Some points, each followed by its number:
0.6 0.4 0.6 1.1 0.9 -1.1 -0.8 -1.0 0.1 -0.9 0.1 -0.3 0.6 2.7 2.0 -0.3 0.8 0.4 0.0 2.0 -0.5 -0.6 -0.2 0.1 0
0.4 0.2 -0.4 -0.2 1.0 1.1 0.4 1.0 0.7 4.3 2.0 0.6 -0.1 0.1 1.8 0.8 1.6 2.9 5.8 0.7 2.4 1.5 1.5 2.4 1
-0.9 -0.5 -0.5 -0.3 0.6 0.6 0.8 0.7 -0.2 -0.8 -0.8 0.1 -0.3 1.0 -0.1 -1.1 -1.0 -0.4 -0.9 -1.1 -0.8 -0.9 -0.5 -0.8 2
-0.8 -0.3 -1.0 -1.1 -0.5 -0.1 -0.7 -0.4 -0.1 -0.7 -0.3 -0.8 -1.1 -1.0 -0.9 -0.4 -0.2 -0.6 -0.2 -0.1 0.2 -0.2 0.0 -0.9 3
-0.8 -0.2 -0.6 -1.0 0.2 0.8 -0.1 -0.4 0.1 -0.2 -0.6 -0.8 -1.0 -0.9 -0.8 0.4 -0.3 0.0 0.5 0.5 0.4 0.3 0.1 -0.4 4
0.6 0.2 2.7 4.8 3.6 -1.2 -1.0 1.0 0.0 0.4 2.1 0.4 0.9 0.3 1.0 0.3 0.1 -0.6 -0.5 6.1 -1.0 -1.2 0.7 6.0 5
-0.6 -0.6 -0.4 -0.8 -0.8 -0.1 -0.2 -0.7 -0.8 -0.7 -0.2 -0.3 -0.7 -1.2 -0.9 -0.2 -0.4 -0.5 -0.8 -0.8 -0.1 -0.5 -0.8 -1.1 6
0.3 0.0 -0.1 0.4 -0.2 -0.6 0.1 -0.4 -0.6 -0.5 -0.3 -0.5 0.8 0.0 -0.5 -0.9 0.3 -0.7 -0.7 -0.5 -0.7 -0.2 -0.5 0.0 7
-0.9 -0.8 -1.1 -1.0 0.2 0.2 -0.2 -0.1 0.9 0.4 -0.5 -0.9 -0.8 -1.1 -0.4 -0.7 -0.8 -0.4 -0.4 -0.4 0.2 -0.4 -0.5 -1.0 8
-1.1 -0.9 -1.0 -1.1 -0.7 0.0 -0.8 -0.6 -1.0 -1.0 -0.9 -1.1 -1.0 -0.9 -1.1 -0.7 -1.1 -0.7 -0.6 -0.8 -0.3 -0.6 -0.8 -1.1 9
-0.7 -0.5 -0.8 -0.5 0.0 0.1 -0.6 -0.4 0.5 -0.7 -0.6 -0.9 -0.8 -1.1 -0.5 0.1 -0.3 -0.1 -0.1 -0.4 0.1 0.8 -0.6 0.5 10
-0.5 -1.0 0.1 -0.2 -0.7 -0.2 -0.7 -0.9 -0.8 -0.7 -0.1 -0.1 -0.8 -0.9 -1.0 0.0 -0.5 -0.9 -0.8 -0.8 -0.3 -0.1 -0.9 -0.6 11
0.0 -0.4 -0.8 -0.6 -0.8 -0.6 -0.6 -0.5 -0.2 -0.7 -1.0 -0.9 -0.5 -0.2 -0.1 0.1 0.2 0.5 -0.3 0.2 -0.7 -0.6 -0.5 -0.2 12
0.2 0.1 0.7 0.0 -0.4 -0.5 -0.2 -0.2 -0.4 -0.4 -0.2 0.1 0.6 1.8 -0.2 -0.1 0.1 0.2 -0.2 -0.5 -0.2 -0.4 -0.3 0.1 13
-0.3 -0.2 0.0 0.7 -0.5 -0.5 0.0 -0.4 -0.6 0.3 -0.1 -0.1 0.0 0.2 -0.4 -0.6 -0.5 -0.6 -0.6 -0.4 -0.4 -0.2 -0.3 -0.2 14
-0.6 -0.7 1.3 2.8 5.5 -1.3 -1.1 -0.3 1.0 -0.8 -0.3 0.2 0.5 -0.4 0.7 -0.8 -0.8 -0.7 -0.7 6.3 -1.0 -1.0 0.7 2.0 15
0.6 -0.5 0.8 0.4 -0.5 0.7 -0.3 -0.1 -0.5 0.2 0.4 0.0 -0.1 -0.6 -0.6 0.3 0.1 -0.2 -0.4 -0.4 0.2 0.9 -0.6 -0.6 16
-0.6 -0.4 -0.7 -0.5 -0.9 0.0 -0.6 0.1 0.2 -0.2 -0.2 -0.7 -0.7 -0.9 -0.9 0.1 -0.5 -0.4 -0.6 -0.4 0.7 0.6 -0.5 -0.2 17
-0.6 0.2 -0.6 -0.6 0.3 0.6 -0.2 0.9 2.7 1.1 -0.5 -0.5 -0.7 -0.8 0.0 -0.2 -0.3 0.2 0.0 0.1 0.5 0.9 0.4 0.9 18
-1.2 -1.3 -1.1 -0.9 -1.1 -0.7 -1.3 -1.1 -0.8 -1.2 -1.2 -1.2 -1.3 -1.3 -1.2 -1.0 -1.3 -1.1 -1.2 -1.0 -0.7 -1.0 -1.0 -0.9 19
-0.3 -0.1 -0.5 -0.5 0.6 0.9 -0.1 1.1 2.1 0.5 0.0 -0.1 -0.7 0.0 0.0 0.4 0.9 1.1 0.8 0.2 1.2 0.6 0.6 0.5 20
-0.8 -0.8 -0.9 -1.0 -0.7 1.1 -0.4 -0.6 -0.4 -0.3 -0.6 -0.9 -1.0 -0.9 -0.6 -0.6 0.3 -0.3 -0.4 -0.6 0.6 -0.2 -0.1 -0.5 21
-0.6 -0.2 -0.9 -0.7 -0.7 -0.2 0.0 1.1 0.5 -0.2 -0.4 -0.6 -0.7 -0.4 0.0 -0.3 -0.6 0.4 0.0 -0.6 0.1 -0.4 0.3 -0.5 22
0.4 2.5 0.3 0.2 2.3 2.3 3.9 6.3 3.3 4.5 3.1 0.7 0.4 0.2 2.0 1.9 0.5 4.2 1.2 0.8 4.1 2.4 5.7 5.1 23
0.0 -0.1 -0.3 -0.7 0.7 0.4 0.5 1.7 1.3 -0.1 -0.1 -0.1 -0.4 -0.4 -0.6 -0.2 0.4 -0.3 1.5 -0.1 1.3 1.4 0.7 0.2 24
-0.8 -0.5 -0.8 -0.7 0.6 0.4 -0.2 -0.1 0.3 0.4 0.3 -0.8 -0.6 -1.0 -0.1 -0.6 -0.7 0.0 -0.9 0.0 0.6 0.0 -0.5 0.1 25
0.1 1.3 2.0 2.5 0.5 -0.8 -0.3 -0.6 -0.1 -0.1 0.7 1.3 0.6 0.2 1.4 0.1 1.2 0.0 0.0 2.3 -0.6 -0.3 0.6 0.0 26
-0.1 -0.6 -0.1 -0.1 -0.2 0.2 -0.3 -0.2 -0.1 0.5 0.2 -0.5 -0.8 -0.7 -1.1 -0.4 -0.5 -0.7 -0.2 -0.5 -0.2 -0.9 -0.6 -0.6 27
-0.6 0.0 -0.7 -0.7 0.7 0.8 1.6 0.8 0.5 2.6 0.0 0.0 -0.4 -0.6 0.5 -0.8 0.0 0.4 0.1 0.5 2.3 0.9 0.2 0.9 28
-1.1 -0.9 -0.9 -1.1 -0.5 -0.4 0.8 0.1 -0.5 0.7 -0.6 -0.4 -0.8 -1.0 -0.6 -1.2 -0.4 -0.4 -0.8 -0.5 -0.3 -0.4 -0.4 -0.3 29
-0.3 -0.1 -0.4 -0.5 0.1 0.2 0.1 2.3 1.6 1.3 0.1 -0.2 -0.4 -0.3 -0.3 -0.6 -0.9 -0.3 -0.5 -0.8 -0.6 -0.8 -0.5 -0.2 30
-0.5 -0.3 -0.5 0.4 -0.1 -1.0 -0.9 -0.9 -0.6 -0.7 0.1 -0.5 -0.4 -0.3 -0.4 -0.6 -0.4 -0.6 -0.7 1.0 -0.8 -0.8 -0.9 -0.7 31
-0.5 0.7 -0.7 -0.6 0.4 1.5 1.6 0.8 1.2 2.2 0.7 -0.1 -0.3 -0.1 0.6 -0.1 -0.1 0.2 0.2 -0.4 1.3 0.8 0.4 1.2 32
-0.9 -0.5 -0.6 -1.0 0.3 0.0 1.3 0.2 1.1 0.7 0.0 -0.7 -0.2 -0.8 -0.2 -0.4 -0.1 -0.5 0.0 0.0 -0.3 -0.3 0.5 0.6 33
-0.1 -0.3 -0.1 -0.2 1.0 0.7 1.3 1.3 1.4 0.8 0.6 -0.2 -0.1 0.0 0.3 -0.2 0.7 2.3 0.6 0.0 1.7 2.0 0.2 -0.1 34
-0.7 -0.6 -0.8 -0.7 -0.2 0.3 -0.2 0.4 -0.1 0.0 -0.5 -0.8 -0.6 -0.3 -0.8 -0.3 -0.5 0.0 0.0 -0.2 1.4 1.0 -0.6 -0.8 35
-1.1 -0.7 -0.9 -1.0 -0.6 0.2 -0.6 -0.4 0.5 -0.2 -0.7 -0.8 -1.1 -1.1 -0.7 -0.5 -0.5 -0.3 -0.3 -0.6 -0.2 -0.2 -0.9 -0.4 36
3.0 1.6 0.7 0.5 -0.3 1.1 2.0 1.6 1.0 1.4 2.2 3.3 -0.3 0.5 0.7 3.4 4.4 1.5 3.9 0.5 1.8 1.2 1.7 0.8 37
1.0 0.4 -0.2 -0.5 -0.3 -0.2 0.0 -0.2 0.3 -0.1 -0.4 -0.8 -0.7 0.2 -0.4 1.1 1.5 1.3 1.5 0.2 0.2 0.7 -0.5 -0.4 38
-0.5 -0.5 -0.7 -1.0 0.5 1.1 0.4 0.6 2.4 0.6 -0.2 -0.1 -0.3 -0.3 -0.3 0.0 0.5 -0.3 0.6 0.3 1.2 1.1 0.3 0.1 39
-0.8 -0.3 -0.9 -1.0 -0.3 0.0 -0.6 -0.2 0.0 -0.5 -0.2 -0.8 -1.0 -0.9 -0.8 -0.4 -0.1 -0.4 -0.1 -0.1 0.4 -0.1 0.0 -0.8 40
-1.0 -0.7 -0.6 -0.6 0.0 -0.3 -0.4 0.3 -0.4 -0.6 -0.7 -0.7 -0.6 -0.8 -1.0 -0.5 -0.2 -0.8 -0.4 -0.7 0.9 0.4 -0.5 -0.6 41
-0.2 -0.6 0.3 -0.7 1.1 0.7 0.0 0.9 0.9 0.0 -0.4 -0.1 -0.4 -0.5 0.0 0.2 0.9 1.1 1.4 -0.2 0.5 0.5 -0.3 0.8 42
-0.7 -0.7 -0.6 -0.7 -0.8 -0.2 0.2 -0.3 0.0 -0.3 -0.8 -0.8 -0.6 -1.0 -0.8 -0.5 -0.4 -0.1 -0.5 -0.3 0.4 -0.2 -0.5 0.1 43
-0.9 -0.9 -1.2 -0.7 -0.3 0.1 -0.6 -0.3 -0.3 -0.4 -0.8 -0.5 -1.1 -0.7 -0.7 -0.4 -0.7 -0.4 -0.4 -0.3 0.2 -0.6 -0.9 -0.4 44
-0.1 -0.2 -0.6 -0.3 0.8 1.2 0.6 1.0 1.4 0.7 -0.1 -0.5 -0.4 -0.4 -0.3 -0.2 0.1 2.4 0.5 -0.4 1.0 1.7 1.0 1.1 45
-0.6 -1.0 0.3 -0.3 -0.6 -0.4 -0.8 -0.9 -0.9 -0.5 -0.6 -0.8 -0.8 -0.7 -1.0 -0.7 -0.6 -0.9 -0.9 -0.8 -0.9 -0.9 -0.6 -1.0 46
-1.1 -1.1 -1.1 -1.2 -0.9 -0.4 -1.0 -1.0 -1.0 -0.9 -1.1 -1.2 -1.1 -1.2 -1.0 -0.9 -0.5 -1.1 -0.7 -0.8 -0.7 -1.0 -1.0 -0.8 47
0.1 -0.1 -0.3 -0.7 0.8 0.4 0.5 1.7 1.3 -0.2 -0.1 -0.1 -0.4 -0.4 -0.8 -0.3 0.3 -0.3 1.6 -0.2 1.4 1.6 0.7 0.1 48
0.4 0.4 0.1 0.0 0.5 -0.9 -0.3 -0.3 -0.8 -0.2 -0.1 0.0 1.6 0.6 0.1 -0.6 0.3 -0.2 -0.3 -0.6 0.0 0.4 -0.2 0.2 49
-0.8 -0.9 -0.4 -0.5 0.0 0.3 0.2 0.4 1.0 -0.5 -0.6 -0.3 -0.7 -0.7 -0.8 -0.5 -0.3 -0.5 -0.3 -0.4 0.7 0.0 -0.1 -0.4 50
-1.1 -0.9 -1.0 -1.1 -0.8 0.0 -0.9 -0.7 -1.1 -1.1 -0.9 -1.1 -1.0 -0.9 -1.1 -0.8 -1.2 -0.7 -0.6 -0.8 -0.3 -0.7 -0.9 -1.2 51
-0.8 -0.9 -1.0 -1.0 -0.6 0.0 -0.5 -0.9 -0.9 -0.2 -0.8 -1.2 -1.1 -1.1 -0.6 -0.6 0.0 0.0 -0.1 -0.3 -0.4 -0.7 -0.6 -0.3 52
-0.5 -0.8 0.7 0.5 -0.3 -0.6 -0.2 -0.8 -0.9 0.6 -0.1 0.0 -0.2 0.2 -0.6 -0.6 -0.3 -0.3 -0.7 -0.4 -0.6 -0.4 0.0 -0.8 53
-0.8 -0.6 -0.9 -0.5 -0.1 0.2 -0.6 0.2 -0.4 -0.2 -0.3 -0.7 -0.4 -0.4 -0.8 -0.2 -0.5 -0.5 -0.8 -0.6 0.8 -0.5 -0.4 -0.5 54
-0.9 -0.7 -0.7 -0.7 -0.3 0.0 -0.5 0.9 0.1 0.0 -0.2 -0.1 -0.6 -0.8 -0.6 -0.6 -0.9 -0.5 -1.0 -0.5 -0.7 -0.6 -0.7 -1.0 55
-0.8 -0.5 -0.6 -0.9 -0.2 0.3 0.1 0.3 0.8 0.2 -0.2 -0.7 -0.7 -0.8 -0.4 -0.7 0.0 -0.4 -0.3 -0.2 0.7 0.3 -0.2 -0.6 56
-0.6 -0.4 -0.8 -0.4 -0.9 0.0 -0.7 0.2 0.2 -0.1 -0.2 -0.7 -0.7 -0.9 -0.9 0.1 -0.5 -0.4 -0.7 -0.4 0.8 0.7 -0.5 -0.2 57
-0.8 -0.9 -0.7 -0.4 0.0 0.0 -0.3 0.1 -0.7 -0.4 -0.5 -0.9 -0.6 -0.8 -0.8 -0.1 -0.8 -0.6 -0.6 -0.6 0.7 -0.1 -0.5 -1.0 58
-0.8 -0.7 -1.0 -0.7 -0.4 -0.1 -0.3 -0.6 -0.6 -0.5 -0.6 -1.0 -1.1 -1.1 -0.6 -0.8 -0.2 -0.9 -1.0 -0.5 0.6 -0.2 -0.8 -0.6 59
-0.7 -0.5 -0.8 -0.8 0.5 0.2 1.2 1.8 -0.2 1.7 -0.5 0.0 -0.7 -0.7 0.9 -1.0 -0.6 0.0 -0.4 -0.2 2.1 -0.4 1.0 -0.3 60
-0.7 -0.9 -1.0 -0.9 -1.1 -0.2 -0.8 -1.0 -1.2 -1.2 -0.8 -1.0 -1.1 -1.1 -1.0 -0.2 -0.3 -1.0 -1.1 -1.0 -0.3 -0.2 -1.0 -1.0 61
-0.7 -0.8 -0.9 -0.9 -0.5 0.0 -0.4 -0.8 -0.8 0.0 -0.7 -1.2 -1.1 -1.1 -0.5 -0.6 0.0 0.0 -0.1 -0.3 -0.3 -0.6 -0.5 -0.3 62
0.0 -0.1 -0.5 -0.4 -1.0 -0.7 -0.6 -0.6 -0.9 -0.9 -0.8 -0.3 0.9 -0.3 -0.4 -0.8 -0.5 -0.2 -0.6 -0.6 -0.7 -0.9 -0.4 -0.7 63
-1.0 -0.8 -1.1 -1.0 -0.5 0.1 -0.5 0.5 -0.6 -0.2 -0.2 -0.7 -1.1 -1.1 0.0 -0.8 -1.0 -0.6 -0.7 -0.4 -0.3 -0.1 -0.9 -0.2 64
-0.1 -0.3 -0.6 -0.4 -0.5 -0.4 -1.0 -0.8 -1.0 -0.9 -0.8 -0.5 0.1 0.2 -0.3 -0.9 -0.7 -0.8 -0.7 -0.8 -0.7 -0.8 -0.8 -0.7 65
-0.5 -1.0 -0.9 -0.7 -0.7 0.2 -0.7 -0.5 0.0 -0.8 -0.6 -0.8 -0.9 -0.8 -0.3 -0.4 -0.4 -0.5 -0.1 -0.6 -0.2 0.2 -0.5 -0.1 66
New points follow, each followed by the numbers of its two nearest points above, nearest first.
-0.8 -0.7 -0.7 -0.6 -0.4 -0.1 -0.5 0.6 0.0 -0.1 -0.4 -0.1 -0.5 -0.7 -0.7 -0.4 -0.9 -0.4 -1.1 -0.4 -0.8 -0.5 -0.7 -0.9 55 64
0.2 0.9 -0.5 -0.2 -0.8 0.0 0.0 -0.3 0.0 -0.4 -0.1 -0.5 -0.4 -0.3 0.9 0.6 1.5 1.2 1.9 0.8 0.0 -0.3 -0.7 0.2 38 12
-0.3 0.0 -0.4 -0.5 0.1 0.2 0.0 2.5 1.7 1.3 0.2 -0.1 -0.4 -0.3 -0.3 -0.6 -1.0 -0.4 -0.6 -0.8 -0.8 -0.9 -0.7 -0.3 30 55
-0.8 -0.7 -0.8 -0.9 -0.7 0.9 -0.4 -0.7 -0.5 -0.4 -0.6 -0.9 -0.9 -0.8 -0.7 -0.6 0.2 -0.4 -0.4 -0.6 0.4 -0.3 -0.2 -0.5 21 62
-0.2 3.4 1.0 0.9 3.9 1.9 5.9 5.3 6.2 3.5 0.4 5.4 2.6 2.4 2.7 -0.7 0.9 0.9 1.4 -0.4 -0.5 1.1 1.8 4.3 23 32
-0.6 -0.9 -1.0 -0.9 -1.2 -0.3 -0.9 -1.0 -1.2 -1.3 -0.8 -1.0 -1.1 -1.1 -1.1 -0.2 -0.4 -1.0 -1.1 -1.1 -0.3 -0.2 -1.1 -1.1 61 9
3.3 1.8 0.8 0.7 -0.4 1.1 2.2 1.7 1.1 1.4 2.5 3.6 -0.3 0.6 0.8 3.6 4.9 1.7 4.3 0.6 1.9 1.2 1.8 0.8 37 1
-0.3 0.0 0.3 1.9 -0.2 -1.2 -0.6 -0.7 -0.6 -0.8 -0.4 -0.1 -0.3 -0.3 0.1 0.0 0.4 -0.3 -0.7 2.6 -0.7 -0.8 -0.1 -0.6 31 26
0.2 0.1 0.9 0.0 -0.4 1.1 0.8 -0.4 -0.5 -0.2 1.5 1.0 -0.2 -0.2 -0.8 2.6 0.5 0.0 0.0 -0.6 0.7 1.6 -0.7 -0.2 16 38
-0.1 1.2 0.4 0.3 0.2 1.5 1.4 1.6 2.2 2.3 -0.3 1.9 1.9 1.5 1.9 -0.3 -0.5 -0.3 0.3 -0.4 -0.2 0.4 0.6 0.4 32 30
-0.7 -0.4 -0.4 -0.3 0.5 0.7 0.9 0.7 -0.2 -0.8 -0.8 0.1 -0.3 1.0 0.0 -1.0 -0.8 -0.4 -0.7 -1.0 -0.9 -0.9 -0.5 -0.7 2 55
-0.8 -0.9 -0.7 -0.5 0.0 0.0 -0.3 0.0 -0.6 -0.4 -0.6 -0.8 -0.6 -0.7 -0.8 0.0 -0.8 -0.5 -0.5 -0.5 0.6 0.1 -0.5 -0.8 58 54
-0.6 -0.3 -0.9 -0.7 -0.8 -0.3 -0.1 0.9 0.4 -0.3 -0.4 -0.6 -0.7 -0.5 -0.1 -0.3 -0.7 0.2 0.0 -0.6 0.1 -0.5 0.2 -0.5 22 40
-1.0 -0.7 -0.7 -0.9 -0.6 0.2 -0.5 -0.4 0.4 -0.2 -0.5 -0.7 -1.0 -1.0 -0.7 -0.5 -0.5 -0.3 -0.3 -0.6 -0.2 -0.2 -0.8 -0.4 36 66
1.1 0.4 -0.3 -0.4 -0.7 -0.1 -0.2 -0.7 -0.2 -0.2 -0.2 -0.8 -0.4 -0.2 0.3 0.5 1.0 0.2 1.9 0.3 -0.5 -0.1 -0.5 -0.2 38 12
0.6 0.2 0.8 0.1 0.4 0.7 0.1 0.2 0.0 0.4 1.3 1.1 -0.5 -0.3 -0.5 0.5 0.7 0.2 0.2 -0.3 1.0 1.0 0.2 0.1 16 42
0.7 1.1 -0.5 -0.1 -0.4 0.4 -0.1 0.4 0.1 0.2 -0.2 -0.1 0.0 -0.3 0.0 3.0 1.1 2.3 0.2 0.0 0.3 1.2 -0.1 0.2 38 20
-0.2 3.6 0.9 0.8 4.0 1.8 5.9 5.4 6.3 3.5 0.3 5.3 2.6 2.4 2.8 -0.5 1.1 1.2 1.8 -0.3 -0.5 1.0 1.8 4.4 23 32
-0.9 -0.5 -0.5 -0.5 0.0 -0.1 3.4 0.6 0.0 -0.2 -0.8 0.1 -0.2 0.5 0.1 -1.2 -1.1 -1.0 -0.9 -0.8 -1.2 -0.7 -0.1 -0.3 2 29
-0.1 -0.1 0.4 0.8 0.2 -1.0 -1.1 -0.1 -0.9 -0.4 1.2 0.0 -0.6 -0.2 -0.2 1.5 -0.5 -0.7 -0.5 2.6 -1.1 -0.8 -0.9 0.5 31 14
-0.3 -0.7 0.7 0.5 -0.2 -0.6 -0.2 -0.8 -0.9 0.6 -0.1 0.1 0.0 0.4 -0.5 -0.6 -0.2 -0.2 -0.6 -0.4 -0.6 -0.5 0.0 -0.8 53 14
0.4 0.6 -0.5 -0.4 0.2 0.4 0.5 0.2 0.2 -0.3 -0.2 0.2 -0.1 0.7 -0.5 2.7 3.1 1.4 0.7 1.5 0.7 1.4 0.1 0.9 38 20
-0.4 -0.6 0.2 0.0 -0.6 -0.1 -0.7 -1.0 -0.7 -0.7 0.0 -0.1 -0.6 -0.8 -1.0 0.1 -0.5 -0.8 -0.7 -0.7 -0.3 0.0 -0.7 -0.5 11 6
0.7 0.5 0.8 1.3 1.1 -1.2 -0.7 -1.0 0.2 -0.8 0.3 -0.2 0.8 3.1 2.3 -0.3 1.0 0.5 0.0 2.3 -0.5 -0.6 -0.1 0.1 0 26
4.4 2.4 3.1 3.0 3.1 0.2 3.4 1.3 1.1 2.3 3.2 1.3 2.4 2.3 2.0 1.0 2.1 1.8 1.8 0.3 0.8 1.3 2.6 1.8 37 26
-0.3 0.0 0.4 2.0 -0.3 -1.2 -0.7 -0.7 -0.6 -0.9 -0.5 -0.1 -0.3 -0.3 0.1 0.0 0.4 -0.3 -0.7 2.7 -0.7 -0.9 -0.1 -0.6 31 26
1.3 -0.1 1.6 2.2 1.2 -0.8 0.8 2.2 1.2 0.5 -0.5 0.2 3.4 4.7 5.4 0.1 -0.1 0.5 0.0 -0.4 -0.3 0.5 2.3 4.5 0 13
-0.2 -0.4 0.7 1.1 0.4 -1.2 -0.7 -0.9 -1.1 -1.0 -0.9 -0.7 -0.5 0.5 0.3 -0.9 -0.2 -0.1 -0.5 1.0 -0.5 -1.0 -0.7 -0.5 31 53
3.0 1.7 1.3 0.7 0.0 2.0 1.1 0.2 0.5 1.6 3.4 1.3 0.2 0.0 0.6 2.1 2.6 1.9 1.2 0.5 1.1 2.8 0.6 -0.2 37 34
0.0 1.2 0.5 0.3 0.1 1.4 1.3 1.5 1.9 2.1 -0.2 1.8 1.7 1.3 1.8 -0.2 -0.4 -0.1 0.3 -0.4 -0.2 0.4 0.5 0.3 32 30
-0.7 -0.5 -0.6 -0.9 -0.2 0.2 0.0 0.3 0.6 0.1 -0.3 -0.7 -0.7 -0.7 -0.4 -0.5 0.0 -0.4 -0.2 -0.2 0.7 0.4 -0.2 -0.4 56 50
3.0 1.8 1.5 0.8 0.1 2.0 1.3 0.5 0.7 1.6 3.2 1.7 0.6 0.3 0.8 2.1 2.5 1.7 1.3 0.5 1.1 2.6 1.0 0.2 37 34
0.0 -0.7 0.0 0.0 -0.3 0.1 -0.4 -0.4 -0.2 0.5 0.1 -0.5 -0.8 -0.7 -1.2 -0.4 -0.6 -0.8 -0.3 -0.6 -0.3 -1.0 -0.7 -0.7 27 11
1.7 1.1 0.0 0.1 -0.1 0.3 0.0 -0.1 0.4 -0.2 0.7 0.0 0.1 0.2 0.3 3.2 0.8 2.0 0.6 0.6 0.6 2.3 0.2 0.0 38 20
-0.8 -0.1 -0.2 0.0 -0.2 0.5 0.0 1.4 0.0 0.0 -0.8 0.5 0.4 1.2 0.5 -1.0 -1.0 -0.5 -0.5 -0.5 -1.0 -0.9 -0.1 0.1 2 14
-0.7 -0.7 -0.9 -0.8 -0.6 0.9 -0.4 -0.6 -0.4 -0.4 -0.5 -0.8 -0.9 -0.9 -0.7 -0.6 0.2 -0.4 -0.4 -0.6 0.4 -0.3 -0.2 -0.5 21 40
0.5 0.0 0.7 0.6 -0.3 0.7 0.4 -0.7 -0.6 -0.1 0.8 -0.1 -0.4 -0.5 -0.5 0.9 -0.3 0.4 0.2 -0.6 0.4 1.3 0.0 -0.4 16 14
-0.3 0.0 -0.4 -0.4 0.1 0.1 -0.1 2.2 1.5 1.1 0.2 -0.1 -0.4 -0.3 -0.3 -0.6 -0.9 -0.4 -0.5 -0.7 -0.8 -0.8 -0.6 -0.3 30 55
-0.9 -0.7 -1.1 -0.6 -0.4 0.0 -0.6 -0.3 -0.3 -0.5 -0.8 -0.4 -1.0 -0.7 -0.7 -0.4 -0.7 -0.4 -0.4 -0.3 0.2 -0.6 -0.8 -0.4 44 36
0.0 -0.3 -0.5 -0.3 -0.6 -0.5 -1.0 -0.9 -1.1 -1.0 -0.7 -0.4 0.1 0.2 -0.3 -0.8 -0.6 -0.8 -0.8 -0.8 -0.7 -0.7 -0.8 -0.8 65 63
-0.8 -0.7 -0.6 -0.5 -0.3 -0.2 -0.6 0.6 0.0 -0.2 -0.4 -0.2 -0.6 -0.7 -0.6 -0.6 -0.9 -0.5 -1.1 -0.4 -0.9 -0.7 -0.8 -1.0 55 64
1.6 0.6 0.8 0.3 -0.2 -0.2 2.0 -0.3 0.1 0.1 0.0 -0.8 0.1 0.2 0.7 2.0 4.0 1.9 3.4 1.4 0.0 0.6 0.1 0.9 38 42
-0.5 -0.2 -0.5 -0.1 -0.3 -0.3 -0.1 1.1 0.5 -0.1 -0.1 -0.5 -0.5 -0.3 0.1 -0.2 -0.6 0.3 0.0 0.1 0.0 -0.5 0.4 0.2 22 50
3.2 2.7 3.4 1.3 1.0 1.8 2.7 3.2 2.7 1.1 0.5 4.6 4.1 3.3 2.7 1.9 0.8 0.5 1.5 0.0 1.1 0.9 4.3 3.7 37 23
0.7 0.0 -0.5 -0.5 -0.1 0.1 -0.5 -0.4 -0.4 0.1 -0.2 -0.5 -0.2 0.0 -0.2 1.0 1.1 0.8 1.9 -0.2 0.9 0.8 0.6 1.1 38 42
-0.9 -0.6 -0.9 -0.8 -0.5 0.0 -0.5 0.4 -0.6 -0.3 0.0 -0.6 -0.9 -1.0 -0.1 -0.7 -0.9 -0.6 -0.7 -0.3 -0.3 -0.1 -0.8 -0.2 64 44
0.1 0.0 0.7 0.0 -0.6 -0.8 -0.4 -0.5 -1.1 -0.9 -0.4 0.1 0.6 2.0 -0.3 -0.4 -0.2 -0.2 -0.6 -0.6 -0.6 -0.9 -0.6 -0.3 13 7
1.2 0.7 -0.9 -0.6 -0.7 0.4 0.1 -0.5 -0.9 -0.5 0.0 -0.2 -0.7 -0.4 -0.1 1.7 1.8 0.1 0.5 -0.2 0.2 -0.2 -0.5 -0.1 38 12
-0.5 -0.3 0.2 0.1 1.3 0.8 0.2 0.8 1.1 -0.5 -0.8 0.8 0.9 0.4 1.2 -0.5 -0.9 -0.4 -0.6 -0.6 -0.8 0.3 0.4 0.7 2 49
-0.3 0.0 -0.4 -0.4 0.0 0.2 0.0 2.4 1.5 1.2 0.1 -0.1 -0.4 -0.1 -0.2 -0.7 -1.0 -0.4 -0.6 -0.8 -0.8 -0.9 -0.6 -0.2 30 55
0.1 -0.5 -0.2 -0.8 -0.3 -0.4 -0.5 -0.6 0.3 -0.7 -0.5 -0.8 -0.6 -0.6 -0.2 1.8 0.1 1.9 1.4 0.0 0.0 1.0 -0.2 0.6 38 10
-0.6 -0.8 -0.8 -0.7 -1.1 -0.3 -0.8 -0.9 -1.1 -1.2 -0.8 -1.0 -0.8 -0.9 -0.9 -0.2 -0.4 -1.0 -1.1 -1.1 -0.3 -0.3 -1.0 -1.0 61 9
0.4 0.1 0.0 0.5 -0.2 -0.7 0.0 -0.6 -0.8 -0.6 -0.3 -0.5 0.9 0.0 -0.5 -0.9 0.4 -0.7 -0.8 -0.5 -0.8 -0.1 -0.6 0.0 7 14
-0.4 -0.7 0.8 0.6 -0.2 -0.6 -0.1 -0.8 -0.9 0.8 0.0 0.1 -0.1 0.3 -0.6 -0.5 -0.2 -0.2 -0.7 -0.3 -0.7 -0.4 0.0 -0.8 53 14
1.4 0.1 1.7 2.0 1.1 -0.7 1.0 2.0 1.0 0.5 -0.4 0.2 3.4 4.5 5.1 0.0 0.1 0.6 0.0 -0.4 -0.2 0.5 2.1 4.1 0 13
1.1 0.5 3.1 0.6 0.4 1.6 0.9 -0.1 0.2 3.7 2.4 1.8 0.2 0.2 -0.2 3.4 1.7 0.6 2.0 0.0 2.4 1.9 0.3 0.0 37 34
-0.9 -0.7 -0.7 -0.7 -0.4 -0.1 -0.6 0.8 0.1 -0.1 -0.4 -0.1 -0.6 -0.8 -0.7 -0.6 -1.0 -0.5 -1.2 -0.5 -0.9 -0.7 -0.8 -1.1 55 64
-0.7 -0.8 -0.7 -0.5 -0.1 0.0 -0.4 0.0 -0.7 -0.4 -0.6 -0.9 -0.6 -0.8 -0.8 -0.1 -0.7 -0.6 -0.5 -0.6 0.6 -0.1 -0.6 -0.9 58 54
0.9 0.3 -0.3 -0.3 -0.6 -0.2 -0.3 -0.7 -0.2 -0.2 -0.2 -0.7 -0.6 -0.5 0.1 0.7 0.9 0.2 1.9 0.7 -0.7 -0.1 -0.6 -0.1 38 12
-0.2 -0.5 -0.2 0.2 -0.3 -1.1 -0.6 -0.7 -1.0 -0.8 0.5 -0.7 -0.6 -0.4 -0.6 -0.5 -0.9 -0.8 -0.9 1.8 -1.0 -1.0 -0.5 -0.1 31 14
-0.5 -0.6 -0.5 -0.5 -0.7 -0.1 0.2 -0.3 -0.1 -0.1 -0.6 -0.7 -0.4 -0.9 -0.8 -0.4 -0.3 -0.1 -0.4 -0.3 0.3 -0.1 -0.4 0.0 43 17
-0.5 -1.1 -0.9 -0.8 -0.9 0.1 -0.8 -0.7 -0.2 -1.0 -0.8 -0.9 -1.0 -0.8 -0.3 -0.5 -0.6 -0.6 -0.2 -0.8 -0.4 0.1 -0.6 -0.5 66 36
0.1 0.3 1.2 0.2 -0.4 0.8 0.0 -0.2 -0.6 0.9 1.6 0.4 0.0 -0.4 -1.0 1.8 0.5 0.4 -0.2 -0.5 1.2 0.9 0.0 -0.3 16 17
-0.6 -0.7 1.5 3.2 6.1 -1.4 -1.2 -0.3 1.1 -0.8 -0.2 0.4 0.6 -0.4 0.8 -0.8 -0.8 -0.8 -0.7 7.0 -1.2 -1.2 0.8 2.2 15 5
